In the data rows, zero lies at 4.5, halfway between 4 and 5.
Some points, one per row:
[5 6 5 9 8 8 5 5 4 9 0 7 4 7 5 2 4 7 2 4 7 3 8 8]
[6 5 6 6 5 5 5 4 4 5 3 5 3 6 4 4 5 6 4 4 5 4 5 5]
[3 3 4 2 2 2 5 4 4 3 7 2 5 3 5 5 4 4 7 5 4 6 3 1]
[4 4 3 4 4 4 4 4 4 5 6 4 6 4 6 5 3 4 6 5 5 5 5 4]
[8 5 3 9 7 7 7 2 3 8 0 5 1 4 4 1 3 8 3 5 5 3 8 7]
[5 4 5 3 5 3 4 5 3 4 5 4 6 6 4 4 4 5 4 4 4 5 3 5]
[1 4 6 0 1 2 1 6 8 0 9 2 7 3 6 8 6 1 7 5 4 7 0 1]
[0 3 6 0 1 2 3 6 5 0 9 2 9 4 6 7 6 2 7 4 3 6 1 1]
[6 5 5 6 5 5 5 4 2 5 4 4 4 6 4 3 5 6 4 5 5 4 4 5]
[7 6 5 9 7 6 6 2 4 9 0 6 3 6 4 2 5 8 4 5 7 3 7 6]
[9 6 2 9 8 9 8 2 3 9 0 7 0 5 4 0 5 8 2 4 6 0 9 7]
[9 4 4 9 7 7 7 5 2 6 2 6 2 7 3 1 4 6 2 4 6 2 7 7]
[2 5 6 3 2 4 3 6 6 4 5 4 6 4 5 4 7 4 6 5 5 5 3 2]
[3 4 6 1 4 3 2 6 6 3 8 4 7 4 5 6 6 3 6 4 4 7 1 3]
[5 5 5 5 4 5 4 5 5 5 4 5 4 5 3 5 6 4 4 5 4 5 4 4]
[2 4 6 0 2 1 2 5 7 1 8 3 7 5 5 7 5 2 6 4 4 7 1 2]
[3 4 2 5 4 3 5 5 4 4 5 5 4 4 5 4 3 3 5 4 4 4 5 4]
[5 6 4 6 5 5 6 3 3 6 1 4 2 5 5 3 2 8 4 5 4 3 7 5]
[5 4 4 5 5 5 4 5 4 5 3 6 4 5 4 5 4 4 4 4 3 4 5 6]
[7 6 2 9 8 7 7 3 1 9 0 7 2 5 4 0 3 7 2 5 6 0 9 8]
[3 4 5 2 3 2 3 5 6 3 6 5 6 4 4 5 5 4 4 4 4 6 3 4]
[7 5 3 9 8 7 5 3 4 8 0 7 4 5 4 3 5 7 2 5 6 5 7 8]
[2 5 6 0 2 1 2 6 5 0 9 3 6 4 5 8 4 2 6 4 3 7 1 1]
[2 4 5 3 4 5 5 6 5 3 5 3 5 5 5 5 5 4 5 5 4 4 4 3]
[8 6 5 9 7 6 7 3 3 9 0 6 1 5 4 2 2 7 3 4 5 2 7 7]
[3 4 4 7 5 6 5 5 4 4 4 4 5 5 5 3 6 4 4 5 6 3 5 4]
[9 5 3 9 9 9 7 3 2 9 0 8 2 7 3 0 6 8 0 3 7 3 9 9]
[4 4 6 0 3 3 4 6 6 2 8 3 7 5 5 6 5 3 8 5 4 6 2 3]
[9 5 4 9 7 7 7 3 4 8 1 6 1 6 5 2 3 7 4 4 5 3 8 7]
[3 6 3 5 5 3 4 4 4 5 7 4 4 2 4 4 4 2 4 5 4 2 5 3]
[6 4 3 7 6 5 6 4 4 7 3 5 5 4 4 2 6 6 3 5 4 4 5 7]
[4 5 5 3 4 3 3 6 6 5 5 5 6 5 5 5 5 4 5 5 5 5 3 4]
[7 4 2 8 6 7 7 3 2 6 1 5 3 5 5 2 3 6 5 5 6 3 7 7]
[5 5 5 6 7 7 6 4 3 8 3 5 4 5 5 3 5 6 4 6 5 3 6 6]
[2 4 6 2 3 2 2 6 6 2 6 5 6 6 4 6 4 3 4 3 3 6 2 3]
[4 3 4 3 4 4 4 5 5 3 4 5 7 4 4 6 5 4 4 4 4 7 4 6]
[6 5 3 7 6 5 5 2 3 6 2 5 3 3 5 4 4 5 3 5 6 4 6 5]
[3 4 4 4 4 4 5 5 4 4 4 4 5 5 5 5 3 5 6 5 4 4 6 4]
[2 4 5 3 4 4 4 5 3 2 6 4 4 4 4 6 3 4 5 4 3 5 4 3]
[0 4 7 0 1 2 3 6 6 0 7 3 9 5 6 9 5 2 7 4 4 8 1 1]
[4 5 6 4 3 4 4 5 4 5 6 4 4 6 4 4 5 4 5 4 4 5 3 4]
[5 5 5 6 5 5 5 4 4 5 5 3 4 4 4 4 4 4 4 5 5 4 4 4]
[6 3 4 8 5 6 6 5 3 4 4 5 3 7 3 4 4 4 4 3 5 3 6 5]
[6 5 5 5 5 5 3 5 5 6 5 5 4 5 4 5 4 4 4 4 5 3 4 4]
[7 4 4 8 6 7 6 4 4 7 2 5 4 6 4 3 6 7 3 5 5 4 6 7]
[3 5 4 6 4 6 6 4 3 3 6 4 4 4 5 4 6 3 5 5 6 2 4 2]
[6 6 6 5 5 5 6 4 5 8 2 5 4 4 4 3 4 7 5 6 5 4 5 5]
[6 3 5 1 4 2 3 4 4 3 6 3 6 4 4 6 5 4 5 4 4 8 1 4]
[2 3 5 0 2 1 2 7 6 1 9 4 7 4 5 7 5 1 7 4 4 6 1 2]
[2 5 4 3 4 3 5 5 5 3 6 3 4 2 4 5 5 4 4 5 2 4 4 4]
[6 5 3 8 4 5 6 3 3 6 2 6 2 5 4 3 4 5 4 4 6 4 7 5]
[2 4 5 2 2 3 4 4 6 3 5 4 5 2 4 6 6 4 4 5 3 6 3 3]
[2 4 6 3 3 4 5 6 5 2 6 3 6 6 6 6 4 3 7 4 5 4 5 3]
[4 4 5 1 3 2 3 5 4 2 8 4 6 5 4 6 4 3 6 3 4 7 2 2]
[4 5 4 6 5 5 5 4 4 5 2 5 3 5 4 4 4 6 3 5 5 4 6 5]
[6 6 4 5 5 7 5 5 7 5 4 5 3 3 5 5 5 4 4 5 5 5 5 5]
[6 5 4 5 6 5 6 4 4 6 2 5 4 5 5 4 4 7 4 5 5 5 6 6]
Then 16 other points, each followed by its number:
[4 5 5 4 4 5 4 6 5 5 5 5 5 5 5 5 4 5 6 5 4 3 5 5] 0
[3 5 4 2 3 5 4 5 7 1 5 4 6 5 5 7 5 4 6 4 5 7 4 3] 1
[2 4 5 3 5 4 3 6 5 3 4 5 7 5 4 5 6 5 5 4 4 7 3 6] 2
[3 2 5 3 3 3 5 6 3 0 5 4 5 6 4 7 4 4 5 3 3 7 3 4] 3
[5 5 4 5 4 3 4 4 5 4 5 5 4 4 5 5 5 3 5 4 5 4 4 4] 4
[0 3 6 2 2 1 4 5 3 0 6 3 6 5 4 7 5 3 5 3 3 6 2 2] 5
[6 5 3 9 7 6 5 4 4 6 3 5 3 5 5 3 4 4 4 4 6 1 7 5] 6
[8 5 5 5 6 6 6 4 5 6 5 4 3 5 4 3 5 5 5 5 4 4 5 6] 7
[7 6 4 7 6 7 5 3 5 9 1 6 3 6 6 3 3 7 5 5 7 4 7 6] 8
[8 6 2 9 8 7 6 3 3 7 1 7 2 6 4 2 4 6 2 4 7 2 8 7] 9
[6 5 5 5 7 5 5 3 4 6 3 5 5 5 4 4 4 6 4 5 6 5 5 5] 10
[9 7 4 8 6 5 5 3 4 8 2 6 0 5 4 3 3 6 4 5 6 3 6 4] 11
[4 5 4 4 4 6 5 5 4 5 5 5 4 5 6 4 4 4 6 5 4 3 5 4] 12
[9 4 3 9 6 5 6 3 3 8 1 7 3 6 3 1 3 6 3 4 5 3 8 7] 13
[1 5 6 2 4 5 3 6 7 2 6 4 6 3 5 7 6 3 5 5 4 5 3 4] 14
[9 5 5 9 7 7 6 3 3 8 1 6 1 7 4 2 3 7 3 4 7 3 7 7] 15
Which of these numbered points is nearest to each point below, ignoring the direction in which the first points spread most? Its number follows each.
[2 4 5 0 4 3 4 4 5 2 6 3 7 5 5 6 4 4 6 5 4 7 2 4] > 10
[5 4 5 5 5 6 4 6 5 5 5 6 5 5 4 4 4 5 5 4 4 3 6 7] > 0
[4 5 3 5 4 4 5 4 5 5 3 5 4 3 4 5 5 5 4 5 4 5 5 5] > 4
[3 3 4 2 4 4 5 5 4 1 6 4 6 4 4 6 3 4 5 5 2 6 5 5] > 3
[5 5 5 8 6 6 6 4 2 6 2 5 3 6 4 2 3 7 2 4 4 3 7 7] > 5
[3 4 5 0 1 0 2 6 6 0 9 3 7 5 4 7 5 2 7 4 2 8 1 1] > 13
[7 6 4 7 6 7 6 3 6 9 1 6 3 6 5 3 3 7 5 5 6 4 7 5] > 8
[3 5 5 1 1 1 4 4 5 2 8 2 5 3 5 5 5 2 7 5 4 6 2 1] > 4
[5 5 3 8 6 5 5 3 3 7 2 5 3 4 4 2 5 6 2 4 4 3 6 6] > 4
[6 2 4 4 5 5 5 4 3 2 5 4 5 4 4 5 4 4 4 4 4 7 4 6] > 3
[4 4 4 2 3 2 4 5 4 2 6 4 5 4 4 5 4 2 5 4 3 6 4 3] > 13
[7 5 4 9 6 5 6 3 2 8 0 6 4 8 3 1 5 8 3 4 5 4 6 7] > 13
[5 6 5 2 4 3 4 4 6 5 4 5 3 6 6 6 2 4 7 3 5 6 5 3] > 8
[1 5 6 3 3 2 4 4 3 3 5 3 5 6 5 4 4 4 5 5 4 4 3 2] > 5
[5 5 4 9 7 6 6 4 2 7 4 5 3 5 4 2 4 5 4 5 5 1 6 5] > 6
[4 5 4 9 6 5 5 4 2 8 1 6 4 6 3 2 4 6 2 5 5 3 6 6] > 5
[6 4 4 9 7 7 4 6 4 7 2 7 3 7 4 3 4 4 2 4 6 1 8 7] > 6
[3 3 5 3 4 3 4 5 5 2 5 4 7 4 5 7 5 4 5 5 5 7 3 4] > 10
[3 4 4 3 3 5 4 6 6 2 5 4 5 4 6 7 4 4 6 4 5 6 5 3] > 1
[5 4 3 7 6 5 5 4 4 7 4 5 2 3 4 2 3 5 3 5 5 1 7 6] > 6
[4 5 5 6 5 4 5 3 3 6 3 4 4 5 4 3 4 6 4 5 5 5 5 4] > 10
[7 6 4 5 4 4 5 3 5 6 4 5 2 4 4 4 3 5 5 4 5 5 5 4] > 11
[6 3 4 8 6 6 7 4 2 3 1 5 3 7 3 3 4 8 2 3 4 3 7 7] > 3
[7 5 5 2 5 4 4 5 6 7 7 5 5 5 5 4 3 4 6 5 4 5 4 6] > 7
[5 4 5 6 5 4 4 5 4 6 4 6 4 6 4 4 4 5 4 3 4 4 5 5] > 13
[2 5 5 0 2 2 1 5 6 1 7 5 7 5 6 8 3 3 7 3 4 8 2 1] > 8
[4 5 5 4 4 4 5 4 4 5 5 4 5 5 5 5 5 5 5 5 5 5 4 3] > 10
[6 6 4 7 5 5 5 2 5 7 2 5 3 5 4 4 4 6 4 4 6 4 5 3] > 11
[6 6 4 8 7 6 5 4 5 8 1 6 2 5 4 3 4 5 3 5 5 3 7 6] > 4
[2 3 3 2 2 2 3 5 4 3 7 4 7 3 5 5 4 2 5 5 4 5 4 3] > 13
[7 6 4 8 6 5 5 2 5 6 2 5 1 4 4 4 5 6 3 5 6 4 5 4] > 11
[6 5 5 7 6 7 6 5 3 7 2 6 2 6 4 3 4 7 2 5 4 2 6 7] > 0
[7 6 4 9 5 5 6 3 5 7 0 6 0 5 4 3 4 7 3 4 5 4 7 5] > 11
[0 4 4 0 2 1 1 6 6 0 9 4 7 5 6 9 3 0 7 4 5 7 2 1] > 9
[2 4 5 3 3 2 4 4 3 3 5 4 6 5 5 5 5 5 5 5 4 6 3 2] > 5
[2 5 6 1 4 5 4 5 5 4 7 3 5 3 6 5 5 3 6 5 3 4 3 3] > 12
[3 5 5 5 5 6 3 5 6 5 4 6 5 4 5 5 5 4 3 5 5 4 6 5] > 14
[5 6 3 9 5 7 7 4 5 6 0 6 2 5 5 3 4 7 4 4 5 4 8 6] > 1
[0 4 6 0 2 3 2 5 6 1 8 2 8 2 5 7 6 2 7 5 3 6 1 2] > 14
[6 5 4 9 8 8 7 4 4 9 0 8 4 6 4 1 5 8 2 5 6 2 8 9] > 2
[4 5 5 4 4 5 4 6 4 4 4 5 4 5 4 5 4 5 5 4 4 4 4 5] > 0
[4 4 4 0 3 3 3 6 6 1 8 4 6 5 5 7 3 2 6 4 4 7 3 3] > 9
[5 6 5 3 6 6 2 6 6 4 5 5 3 3 4 6 5 3 3 4 3 4 4 5] > 14
[6 3 4 5 5 4 5 4 4 3 5 4 5 4 4 5 4 4 4 4 4 5 4 5] > 13
[7 6 5 7 5 6 6 3 3 6 2 6 1 6 5 3 3 7 4 4 5 3 7 6] > 15
[2 5 5 3 2 3 3 5 6 4 5 5 5 4 5 6 6 4 5 4 4 6 3 3] > 4
[7 6 2 9 9 8 7 3 1 9 0 9 1 6 3 0 2 8 0 4 6 0 9 9] > 9
[6 5 5 8 7 7 6 4 4 7 1 6 4 7 5 3 3 6 4 5 6 2 7 7] > 0
[6 4 4 7 6 6 7 5 4 6 2 5 4 5 4 3 4 7 3 5 3 3 6 7] > 0
[7 5 3 8 6 6 7 3 5 6 2 5 2 4 4 3 4 7 3 5 5 3 7 5] > 4
[3 3 5 0 2 2 4 6 5 1 7 3 7 4 5 6 6 3 6 4 3 7 2 3] > 13
[3 4 4 1 2 4 4 5 7 1 6 4 5 3 6 7 5 3 6 5 4 6 3 2] > 1
[5 5 4 5 5 7 4 5 7 4 5 5 3 3 4 5 6 3 4 5 5 4 5 4] > 14
[6 5 4 7 6 4 4 5 3 7 5 6 3 5 4 3 2 4 3 4 4 2 5 7] > 13
[0 4 7 0 1 2 1 7 8 2 9 3 7 3 5 8 6 1 6 4 3 7 0 1] > 14
[7 5 3 6 7 6 4 5 4 9 3 6 3 6 5 3 2 5 3 4 4 3 7 8] > 0
[3 4 6 0 2 1 2 7 6 2 9 2 7 3 5 7 6 2 7 5 2 6 1 2] > 7
[2 5 6 4 5 5 3 6 5 5 3 5 6 6 5 5 5 6 4 5 6 5 4 5] > 2
[7 4 5 5 5 4 4 4 4 4 4 3 5 6 5 4 4 4 5 5 5 5 3 4] > 15
[4 6 7 3 5 6 4 5 6 6 5 4 5 5 5 5 5 5 6 5 6 4 3 3] > 8
[1 3 6 0 3 4 3 6 6 1 6 3 7 4 6 7 5 3 6 5 4 6 2 4] > 14
